(in the rows, 128 means zero)
The rows of D fall into 3 groups and each row is roughly a mix of its group's hidden directions, except one row that fits no group.
D (74 x 10):
[[129  78 135 129 109 137 132 136  81 176]
 [ 89 149  84 158 132 110 133 136 148  84]
 [161 133 132 169 138 177 102 120 166 134]
 [152 184 126 106 118 127  92 109 143  91]
 [159 152 126 144  79 148 146 170 102 115]
 [160 168  96 118 121 163 148 160 155 109]
 [119 105 161 182 103 123 167 118 121 152]
 [136 110 158 168 156 169 139 131 172 140]
 [ 93 125 118  97 148  98  77  92 131 128]
 [175 168 114  81 125 136 100 139 125 111]
 [146 123 140 166 113 176 162 156 156 109]
 [183 156 110  80 132 140 122 158 124 121]
 [117 175 117  94 147  94 101 102  97 137]
 [ 91 101 106 116 117 137 164 183 132 113]
 [119 173 121 124 151 115 115 115 173  80]
 [132 146 131 141 108 173 157 186 112 138]
 [164 122 117  87 141 128 102 159  78 139]
 [112 116 158 169 135 127 132 128 188  98]
 [129 137 136 122 107 124 124 201 119  90]
 [124 141 124 178 110 153 180 140 160 124]
 [183 120 138 134 138 136  99 112 113 181]
 [126 162 143 180 103 135 159 113 163 108]
 [135 168 148 158 139 109 158 121 174  95]
 [133  62 143 106 124 107 107 116 118 165]
 [141  95 159 158 106 112 149  91 135  85]
 [180 126 115 115 108 138 132 109  71 148]
 [ 79 134 131 108 146 137 134 193 133 123]
 [132 162 121 169  82 167 150 123 149 118]
 [138 163 119 149  64 122 145 148 119 101]
 [166 125 119  70 135 125  96 144  94 140]
 [141 102 142  95 117 114  89 115  76 155]
 [129 136 118 153 119 133 144  55 142 157]
 [113  79 108  90 160 124 114 149 100 153]
 [160 187 113 118 102 152 114 125 147  99]
 [ 86 118 144  68 125  94 132 120 106 121]
 [143 141 121 104 146  95  88  98  95 168]
 [115 151 132 142  92 153 161 186 117 115]
 [145 147 160 101 145  81  90  99 122 109]
 [135 209 122 120 138 131 137 127 105 119]
 [141 115 136 106 172 155 105 184 121 145]
 [122  67 126 108 127  89 106 115 113 160]
 [169 186 130 120 140 127 122 118  91 157]
 [176 112 156 149 128 179 118 126 148 153]
 [170 148 117 162  94 139 138  79 127 146]
 [ 86 139 112  92 171 124 102 158 141 150]
 [ 81 120 142 126 173 144 127 165 166 134]
 [ 78 163  99 131 139 114 120 123 147  81]
 [129 121 113  96 135  72  86  98 122 109]
 [141 102 159 157  87 131 144 118  91 166]
 [121  93 157 136 101 117 108 102  80 162]
 [ 97 119 153 161 141 122 131 132 190 100]
 [126 165 126 156  88 157 153 176 135 124]
 [122  53 153 106 119 122 116 121 134 149]
 [161 102 121  87 143 117 111 112  73 138]
 [ 67 141 119 111 137 120 112 115 155  83]
 [123 124  84 114 163 150 156 173 157 121]
 [122 176  98 136 106 164 120 122 163  94]
 [186 138 161 131 126 169 131 129 119 163]
 [103 156 111 108  92 130 152 173  89 123]
 [144 167 119 145  75 137 140 173 117 113]
 [105 161 121  82 138  85 117 110  91 132]
 [166  90 153 118 134 139  95 108 123 176]
 [160 160 124 169  93 168 148 140 134 146]
 [143 177 131 163  90 152 145 118 156 106]
 [117 107 133 103 143 163 163 146  77 154]
 [171 112 146 162 112 172 159 154 140 136]
 [122  74 173 109 116 162 130 130 156 126]
 [131 116 128  75 158 100  80 121 104 127]
 [168  98 127 110 150 125 114  78  97 150]
 [ 88  82 125 135 108 124 160 152 151  93]
 [145 123 134 166  80 162 165 137 116 155]
 [ 73 107 130 100 175 138 143 122 126 155]
 [187 153 110 140  89 140 126 115  99 143]
 [181  95 129 148 128 128 112 123 114 180]]

Here is one row from each group, named. Which group is each of the other rows in?
[174 107 133 140 112 142 148  78  92 141]
G
[106 119 130  95 181  88  96 118 135 110]
Y
[123  66 130 130 136 124  82 106 153 148]
B

[175  81 164 142 151 127 110 121 139 102]
G
[112 100 131  98 158  79  94 105 134 104]
G
[ 86 134 124 130 112 130 173 155 142  77]
B
[169 107  95 165 126  99 128 135 104 167]
B
[100 179 154  77 135 135 126 115 119 106]
B
[161 173  93 130 115 112  85 112 142 149]
G
